+3.59  -2.01  +2.32  -2.04  -8.29  -4.04  -2.92
+0.53  -0.93  +0.86  +2.07  +1.84  -5.19  -2.18
=>
+3.59  -2.01  +2.32  -2.04  -8.29  -4.04  -2.92

+1.33  -0.52  -0.72  -1.98  -1.19  -0.40  -1.27  -1.55  -0.67  -2.34  -1.10  +0.66
+2.25  +1.55  +1.83  +1.10  +1.97  +1.06  +1.52  +2.76  +1.18  -0.52  +1.71  -3.84
+1.79  +1.73  -0.52  +0.34  -0.56  +0.91  -1.52  -1.12  -1.41  -0.91  +0.56  +2.83
+0.72  +0.92  -0.31  -1.02  -0.02  -0.70  -0.41  -0.97  -0.58  -1.18  -0.68  +1.09
-1.53  -2.23  -2.95  +0.31  -2.01  -0.63  -0.79  -0.23  +0.34  +1.50  -0.80  -2.61
+4.69  +2.98  +2.68  +0.74  -0.77  -1.25  -2.19  -3.56  -4.66  -4.09  -7.24  -5.94
=>
+1.33  -0.52  -0.72  -1.98  -1.19  -0.40  -1.27  -1.55  -0.67  -2.34  -1.10  +0.66
+1.79  +1.73  -0.52  +0.34  -0.56  +0.91  -1.52  -1.12  -1.41  -0.91  +0.56  +2.83
-1.53  -2.23  -2.95  +0.31  -2.01  -0.63  -0.79  -0.23  +0.34  +1.50  -0.80  -2.61

-3.88  +1.00  -1.02  +7.04  -0.22  +4.46  +0.53  -0.94  -8.08
-4.83  +5.17  +1.37  -0.30  -1.72  -3.58  +0.16  +6.31  +0.22
-3.57  +1.75  -1.05  -0.71  +1.09  -1.64  +2.32  -1.08  -0.88
-0.43  -1.83  -3.58  -2.63  -0.99  +1.12  +0.82  -4.59  +0.35
-1.97  +0.64  +0.77  -1.31  -0.23  -0.86  +0.86  +1.28  -0.59
-0.45  -0.79  +1.64  -2.72  +2.08  -1.36  +0.30  +1.77  +0.78
=>
-3.88  +1.00  -1.02  +7.04  -0.22  +4.46  +0.53  -0.94  -8.08
-3.57  +1.75  -1.05  -0.71  +1.09  -1.64  +2.32  -1.08  -0.88
-1.97  +0.64  +0.77  -1.31  -0.23  -0.86  +0.86  +1.28  -0.59

+1.05  +1.08  -1.48  +2.52  -4.09  -3.87  +0.96  -0.82  +0.32  -7.50  -2.38
+0.85  -0.72  +0.09  -1.38  -1.49  +1.00  -1.65  -1.57  +1.06  -4.45  +0.00
=>
+1.05  +1.08  -1.48  +2.52  -4.09  -3.87  +0.96  -0.82  +0.32  -7.50  -2.38

+5.14  +1.78  -3.02  +7.26  +3.60
+4.02  -0.97  -0.23  +5.21  +1.74
+5.22  -0.92  -3.80  +4.65  +5.73
+6.75  +1.03  +0.05  +6.08  +1.51
+5.38  -0.54  -0.09  +7.58  +1.55
+4.35  -0.91  +0.77  +5.06  +0.97
+3.70  +2.02  -2.67  +7.94  +3.27
+2.55  +3.55  -1.55  +3.09  +0.36
=>
+5.14  +1.78  -3.02  +7.26  +3.60
+5.22  -0.92  -3.80  +4.65  +5.73
+5.38  -0.54  -0.09  +7.58  +1.55
+3.70  +2.02  -2.67  +7.94  +3.27

+4.12  -6.41  -0.29  +4.12  +2.94  +1.03  -0.64  -0.74  -3.02  +0.35  -4.66  +1.11  +4.87  -3.79  -0.63
+4.48  -2.45  -0.35  +4.42  +1.21  +1.16  -1.10  -0.35  -2.88  +2.71  -3.51  +0.60  +5.60  -0.16  +0.14
+3.55  -5.67  -3.01  +4.23  +3.97  +0.40  -2.33  +0.71  -2.59  -1.02  -2.88  -0.24  +4.95  -1.71  -0.50
+3.78  -5.94  -0.38  +4.18  +3.27  +1.59  +0.35  +0.63  -2.18  +1.44  -0.93  -1.24  +5.30  -2.77  +0.06
=>
+4.12  -6.41  -0.29  +4.12  +2.94  +1.03  -0.64  -0.74  -3.02  +0.35  -4.66  +1.11  +4.87  -3.79  -0.63
+3.55  -5.67  -3.01  +4.23  +3.97  +0.40  -2.33  +0.71  -2.59  -1.02  -2.88  -0.24  +4.95  -1.71  -0.50

+0.18  -1.59  +5.14  -1.12  +1.03
-2.66  -6.31  -2.78  +1.97  +1.01
-1.89  -5.20  -3.21  +7.03  +2.54
-4.05  -6.40  +1.73  +2.66  +0.52
+2.95  +8.82  -4.20  +3.00  -0.43
-0.88  -4.76  -1.34  +2.89  +1.08
-0.72  +4.60  -5.27  -2.25  -2.92
+0.13  +0.96  +3.41  -1.02  +2.88
-1.92  -3.15  +5.57  -1.16  -1.20
+0.61  +5.56  +3.87  -5.15  -1.13
-1.45  -0.55  -5.31  +6.47  +2.67
=>
+0.18  -1.59  +5.14  -1.12  +1.03
-1.89  -5.20  -3.21  +7.03  +2.54
+2.95  +8.82  -4.20  +3.00  -0.43
-0.72  +4.60  -5.27  -2.25  -2.92
-1.92  -3.15  +5.57  -1.16  -1.20
-1.45  -0.55  -5.31  +6.47  +2.67
